(in the rows, 128 means zero)
The rows of M fall into 4 groups, and each row is roughly a mix of its group's hidden directions.
M (135 x 10):
[[171 119 115 105 140 165 129 158 120 165]
 [168 160 135 135 119 149 179 142 137 108]
 [117  92 154 166 151 104 152 127  98 108]
 [171  99 151 118 119  92 157 105 115 113]
 [129 164 128 140 123  70 152 142 158 133]
 [143 115 137 131 152 127 166 166 179 120]
 [112 173 111 106  87 106 158 111 118 141]
 [122 115 117 182 124 147 125  93 156 158]
 [ 82 144 157 128  99 144 125 113 128  83]
 [166 126 119 138 158 164 106 129 176 127]
 [113 107 109 148 122 129 164 124  67 121]
 [156  71 105 114 146 156 126 150 133 114]
 [156 109 151 149 153 134 143 137  84  90]
 [ 98  91 153 127 127 128  86 118 129  86]
 [100 126  90 113 121 168 167 142 151 115]
 [127 147 137 155  99 139 149 121  70 105]
 [139 102 140 151  79 156 125 144 129  88]
 [152  76 114 105 133 104 116 133 169 115]
 [148 122  95 112 131 151  83 128 160 162]
 [158 134 110  78 155 147  94 138 145 143]
 [ 94 162 126 112 125 180 113 137 158 119]
 [101 113 127  86  91 117 151 145 166 125]
 [139 133  88 160 101 128 147 103 117 172]
 [118 114  83 166 132 136  92  99 106 138]
 [132  97 176 119 116 108 161 105 126  95]
 [124 130  96  80 135 154 127 102 166 108]
 [157 154 111 146 135 119 114  92 101 173]
 [115 187 104  93 125 142 135 120 153 115]
 [156 166  93  81 128 133 122 124 115 154]
 [140 193 110 108 153 129 113 145 121 143]
 [143 117 127 137 111 134 149 109 191  96]
 [170 134  88 136 155 114 107 102 108 103]
 [137 135 174  92 134 134 151 147 169 110]
 [105 127 112 137 123 147 185 113 130  86]
 [ 78 132 145 103  99 123 126 135 128  82]
 [ 97 133 138 142 131 136 144  65 107 104]
 [109 152 144 181 116 114 150 141  95 105]
 [146 157 114  97 159  94 163 115 103 138]
 [ 84 129 145 165  93 139 137 133 103 157]
 [150 129 116 166  96 169 127 115 168 122]
 [115 164 170 158 121 140 140 126 107  88]
 [169 138 150 105 153 122 137 129 156  81]
 [102 134 164 164 138 130 116 158 158  93]
 [ 85 138 149 109 127 119 104 147  78 110]
 [105 104 107 148 117 123 127  80  96 161]
 [163 133 184 157 116 100 124 131 144 139]
 [126  85 175 118 125 117 146 102 121  93]
 [151 145 133  88 130 163 171 103 135 109]
 [143  88 140 118 156 176 161 133 143 135]
 [133 168 128 109 184 154 106 137 123 117]
 [143 131 124 135  71 164 110 153 116 102]
 [127  86 152 139 137 153  87 161 132 105]
 [101 189  97 117 110 120 133 106 116 127]
 [137 157 186  99 119 141 115 137 127 158]
 [ 83 102 104  97 118 137 143 164 152 130]
 [ 93 155 154 111 112  97 153 140 156  98]
 [121 188 145 147 129 138  95  95 127 133]
 [ 94 100  98 109 145 144  90 137 143 160]
 [116 166  90  99 133 147 111  95 103 144]
 [194 146 131 134 144 156 116 139 114 146]
 [106  94 114 156 135  79 136 118 104 102]
 [125 135 139 144 137 152 176 136 106  77]
 [156  98 108 104 173 136 110 109 127 163]
 [106 160 107 157 148 139  72 126 124 120]
 [147 118  75 115 110 132 155 131 168 149]
 [118 126 143 182 106  97 118 130  88 142]
 [ 76 108 156 136 111  90 154 119 126 118]
 [ 98 122 132  99 139 137  93 121 145  74]
 [148  95 140  74 126 133 114 155 122  97]
 [139 108 141 146 140 119  79 140 147  79]
 [163 119 110  88 157  97 104 129  98 125]
 [141 159 159 135 144 168 112  89 100 125]
 [ 95 157 153 131  94 118 157 149 102 100]
 [141 104 126  87 136 141  83 103 163 129]
 [173 107 133 100 124 151 125 148 149  85]
 [133  88 102 102 130  87 100 138  96 133]
 [157 101 183 160 123 149 133 117 125 145]
 [133 138 138 127 101  97 130 106  72  96]
 [100 114  76 106 115 141 117 117 155 160]
 [ 96 153 102 154 104 155 137  84 143 129]
 [127 154 116  90 100 134 171 127 155 158]
 [139 167  92 134 133 149  88 136 144 163]
 [142  75 122 112 142 126 134 148  82 105]
 [108 164  94  95 122 101 106 107  99 141]
 [ 99 115 116 146 134 151  79 121 161 158]
 [105 168 111 152 109 130 129 113  77 112]
 [142 142 134 150 177 155 121 153 127 171]
 [158 124 151 114 131 160 160 114 177 111]
 [125 163  91 128 122 162 166 161 140 129]
 [105 165  97 127 112  92 140  88 133 147]
 [157 111 111  73 146 145  96 133 133 146]
 [148 120 115 114  72 139 138 135  82 113]
 [114 167 118 108 152 126 113 120 179 157]
 [156 149 139 147 139 107  75 109 110 156]
 [156 101 165 136 130 175 142 144 109 103]
 [162 147 104 146 125 114  80 113 162 143]
 [162 134 169 140 115 124 127 123 183 111]
 [134  95 134 146 160 105 147 120  73 131]
 [135 177  96 146 126 145 110  91 141 152]
 [156  95 121  79 141 120 106 105 159 128]
 [ 98 141 113 115  77 146  92 131 128 157]
 [111 101 156 138 128 111 155 133 121  68]
 [181 107 108 138 156 105 106 106 117 108]
 [142 128 122 134 105 113 182 106 104  89]
 [130 101 177 129 130 100  93  96 122 110]
 [156 134 173 131 125 124 110  70 125 126]
 [125 103 114 135 143  67 138 129 155 159]
 [139 122 143 154  84 111 162 111 144  89]
 [104 138 168  98 109 148 111 103 168 119]
 [105 131 131 176 172 111 129 111 114 159]
 [ 85 157 141 130  86 114 122 152  96 120]
 [ 94  89 114 127 113  79 145 139 146 110]
 [ 75  88 147 112 104 131  98 127 133 129]
 [111 143 113 108 136 116 102  91 145 181]
 [116 176 174 125 130 149 112 161 126 114]
 [122 122 125 196 130 147 144 148 151 143]
 [109 164  87  91 133  90 137 119 122 140]
 [149 152 156 110 140 129 133 182  95 113]
 [171  87 123 155 136 114 123 119 125 172]
 [153 106 135  73 145 139 116 127  85 124]
 [ 70 120  96 141 129 129 137 135 138  87]
 [116 130 150 140 129 143  88 180 105 101]
 [ 83 147 137 127 101 131 161 169 145 112]
 [122 129 116 119 135 151 107 180 141  79]
 [135  99 154 121 147 169  95 122 124 169]
 [135 113 119 184 146 131 149  88 141 150]
 [119 184  92 124 112 137 143 101 102 120]
 [113 118  86  98 131 142  89  88 132 144]
 [122  93 103 145 108  75 115  99 125 117]
 [139 138 154 131 107 154 130  81  83 146]
 [139 112 119 153 147  98  64 133 124 122]
 [ 97 174 117 112 152 103 121 121 122 170]
 [103 166  80  96 119 120 124 107 145 111]
 [114 179 103  96  94 131 118 123 136 156]
 [118 124  86 115 116 136 162  86 150  98]]
One row of each group comes first, with its name. Which group is each row after those in?
[ 85 149 145  95 160  97 113 142 145 141] -> Z
[107 174 128 141 161 164 121 144 105 152] -> C
[184 139 135 150 148 138 105 164 121 110] -> N
[127  90 151 166 124 169 124 103 121 155] -> P

[134  81 158 128 143 138 118 146 162  89] -> Z
[171 121  99  94 158 117 127 131 166 113] -> C
[152  90 137 136 138  77 160 150 117 121] -> P
[113 128 189 120 115 112 108 107 146  98] -> N
[101 107 150 162  99 114 145 136  86 104] -> Z
[135  79  80 116 140 147 117 152 148 123] -> N
[168 144 109 116 173 150 110 126 162 141] -> Z
[135 127 144 155 107 150 119  67 115 152] -> C
[110 121 149 125 103 106 175 129 153  86] -> N
[112 129 115 153 150 149  90 113 157 174] -> Z
[165 138 109 108  99 135 166 101 163 116] -> Z
[144  93 117  68 155 135 108 136 117 121] -> P
